grid =
[[4 6 4 4 4 6 5 6 5 5 5 7 4 6]
 [6 6 4 5 7 8 4 7 3 5 6 6 3 2]
 [4 5 5 5 6 5 5 5 4 4 5 4 5 5]
 [4 5 6 5 6 6 4 5 6 4 6 5 5 6]]
Indices start at 1.
Find the entry directly below the largest entry.
A: 5
The entry in the top-right corner is 6
The entry in row 2 and column 1: 6
Find the entry in row 3 and column 1.
A: 4
Find the entry at row 1, column 2.
A: 6
Find the entry in row 2 and column 2.
A: 6
Find the bottom-left entry.
A: 4
The bottom entry of the column that holds the largest entry -> 6
Find the entry in row 1 and column 3.
A: 4
The entry just left of the smallest entry is 3
The entry at row 1, column 1 is 4
The entry directly below the smallest entry: 5
The bottom-right entry is 6
The entry just right of the largest entry is 4

Questions about the matrix below. Indices start at 1.
1) Report the entry just right of the smallest entry.
2) Report the bottom-right entry.
3) Report the entry just left of 32.
4) Report the top-right entry.
5) Report the entry just right of 0.
6) Report the entry just right of 32.
7) Report the entry at row 2, column 1.
8) Report the entry directly above 44.
[[  3 -17   0   7  34 -32 -26  32  41 -14 -12  37]
 [-61 -30  89 -39  61  49  38  44  66  64 -37  67]]
1) -30
2) 67
3) -26
4) 37
5) 7
6) 41
7) -61
8) 32

Read these off the row that follows.
1) What is the entry just left of 54?
2) What is the entry just left of -3?
3) What is the entry just left of 22?
4) What is the entry just right of the smallest entry?
[-25   7   3 -62  54  -3  19   5   5   2  12  22   7 -70 -10  10]
1) -62
2) 54
3) 12
4) -10

B = [ 56 -31  77  35]
The entry just right of 77: 35
The entry just right of 56 is -31

x =
4.2,-12.0,-5.3,-14.0,10.7,23.5,-12.7,7.5,13.4,-8.2,-16.5,6.8,3.5,-8.8,8.9,1.4
5.9,-12.0,-5.6,-14.2,9.3,19.8,-16.0,6.7,3.8,-9.0,-16.5,6.0,8.1,-9.9,4.0,2.0
8.4,-13.9,-1.3,-10.5,8.3,19.4,-13.4,17.0,9.3,-11.6,-8.6,2.8,3.7,-5.0,5.1,1.6
2.8,-8.2,-17.7,-17.4,4.4,25.5,-18.0,16.4,18.4,-5.0,-17.4,-2.5,10.8,-7.3,9.5,3.5
9.2,-10.8,-7.0,-16.9,15.8,17.8,-9.6,11.3,10.5,-12.2,-9.3,-0.8,8.6,-6.7,5.3,-0.3
7.0,-9.7,-6.8,-15.3,8.9,13.9,-11.6,5.8,11.3,-10.4,-19.0,8.0,3.0,-5.9,4.1,5.5
Find the top entry of the column that holds the smallest entry.
-16.5
The entry in the bottom-left corner: 7.0
Find the entry in the top-left corner.
4.2
Find the entry just left of -16.9.
-7.0
Find the 2nd entry, reading row by row.
-12.0
The last entry, reading row by row: 5.5
Find the entry directly below 23.5.
19.8
Find the entry just left of -19.0.
-10.4
Find the top-right entry.
1.4
Find the entry directly below 17.0.
16.4
Find the largest entry in the last row.
13.9
Find the entry just right of 6.8.
3.5
The entry directly above the smallest entry -> -9.3
Find the top entry of the column that holds the largest entry.
23.5
The third entry in reading order: -5.3
Find the smallest entry in the first column.
2.8
Find the entry just left of -7.3.
10.8
The fourth-last entry, reading row by row: 3.0
Find the entry directly above -13.9.
-12.0
The entry just left of 16.4 -> -18.0
Find the entry just left of the largest entry.
4.4
Find the entry directly above -10.8.
-8.2
Find the entry directly below 1.4.
2.0
The entry directly below the largest entry -> 17.8
The entry just right of the smallest entry -> 8.0
The entry directly above -14.2 -> -14.0
Find the smallest entry in the last row.
-19.0
The largest entry: 25.5
The entry just right of -14.2 -> 9.3

Read these off the table that follows. Rows and columns are numbered from 1.
1) Report the bottom-left entry.
2) Report the entry in row 3 and column 1.
3) Report the entry in row 2 and column 1.
4) Report the entry in row 1 and column 3.
5) Report the top-left entry.
6) Report the entry at row 2, column 2.
7) Report the bottom-right entry.
8) Report the entry just right of the smallest entry.
array([[5, 6, 1, 2, 8, 5, 8, 4, 6, 4, 7],
       [5, 6, 4, 5, 4, 6, 6, 4, 6, 5, 7],
       [5, 6, 5, 5, 6, 5, 4, 5, 5, 4, 5],
       [6, 6, 9, 8, 5, 6, 4, 7, 5, 7, 4],
       [6, 6, 8, 7, 5, 6, 5, 7, 6, 7, 5],
       [6, 6, 8, 7, 5, 6, 4, 7, 5, 6, 4]])
1) 6
2) 5
3) 5
4) 1
5) 5
6) 6
7) 4
8) 2

Read these off the row that follows.
1) The entry just right of -43.46?
2) The entry just right of 99.62?
3) The entry just right of -178.53?
array([-178.53,   78.01,  -25.33,  -56.30,  202.74,  -10.64,   99.62,
        -43.46, -117.34])
1) -117.34
2) -43.46
3) 78.01

Read these off the array that follows. Rows and columns are numbered from 1.
1) Read off the top entry of the column that holds the smallest entry.
2) Read off the entry in row 2 and column 3.
3) Read off the entry in row 3 and column 1.
4) Read off the entry just right of the largest entry.
5) Read off the entry directly below -47.
6) Read off the entry in the top-left corner.
7) Read off the entry in row 2 and column 2.
8) Read off the entry at row 3, column 3.
[[ 24   6 -12   0  -2  24  23  13 -11 -15   8  20]
 [ 29  17  45   3  17  47  -5  32  14  20  13  34]
 [ -5  -6 -32  -7 -12 -12  19 -15 -13 -13  -5 -12]
 [-14 -19 -78   9 -24 -48  20 -21 -32 -61  -3 -18]
 [  5   3  13   3   5   8  -6   8   5   4   3   8]
 [ 10  -7 -47  14 -12 -13  16   5 -23 -53   8  11]
 [ 23  -2 -32  25  -4   1   7  25 -19 -59  18  31]
 [ 30   1 -30  24  -3   9  11  30 -20 -59  20  37]
 [-30 -24 -73  10 -23 -66   5 -30 -26 -55  -8 -31]
 [ 22  -1 -25  24  -2   3   4  26 -16 -53  17  30]
 [-29  -7   6  -7  -1 -27 -16 -23   9  21 -13 -30]]
1) -12
2) 45
3) -5
4) -5
5) -32
6) 24
7) 17
8) -32

Read these off the grid that follows.
1) Find the smallest entry in the first column.
2) Find the bottom-right entry.
3) Find the 4th entry in reading order.
4) Find the entry just right of 15.
5) Find the maximum.
6) Find the entry in the bottom-left corner.
7) Find the entry directly above the smallest entry.
8) Find the third entry on the diagonal from the top-right corner.
[[ 13 -13   6 -23 -16  -4  37 -22   5  -5]
 [ 36   2 -47 -36 -42   1 -19  -1 -18  12]
 [-11 -49  19 -39 -16 -36  70 -41  27  -7]
 [-31   3  44  22  15   4  49   6  20  14]
 [ -1  23   2  14   8  35  36   4  16  10]
 [ 27   8  -1  31  -1   6 -19  49 -15  23]
 [ -8 -40  17 -19 -27 -35 -26  12 -20   2]
 [ 14   2  22   6 -12  16  30  18   0  17]
 [-18 -11  20 -25 -13  -7   3 -23  -5 -10]]
1) -31
2) -10
3) -23
4) 4
5) 70
6) -18
7) 2
8) -41
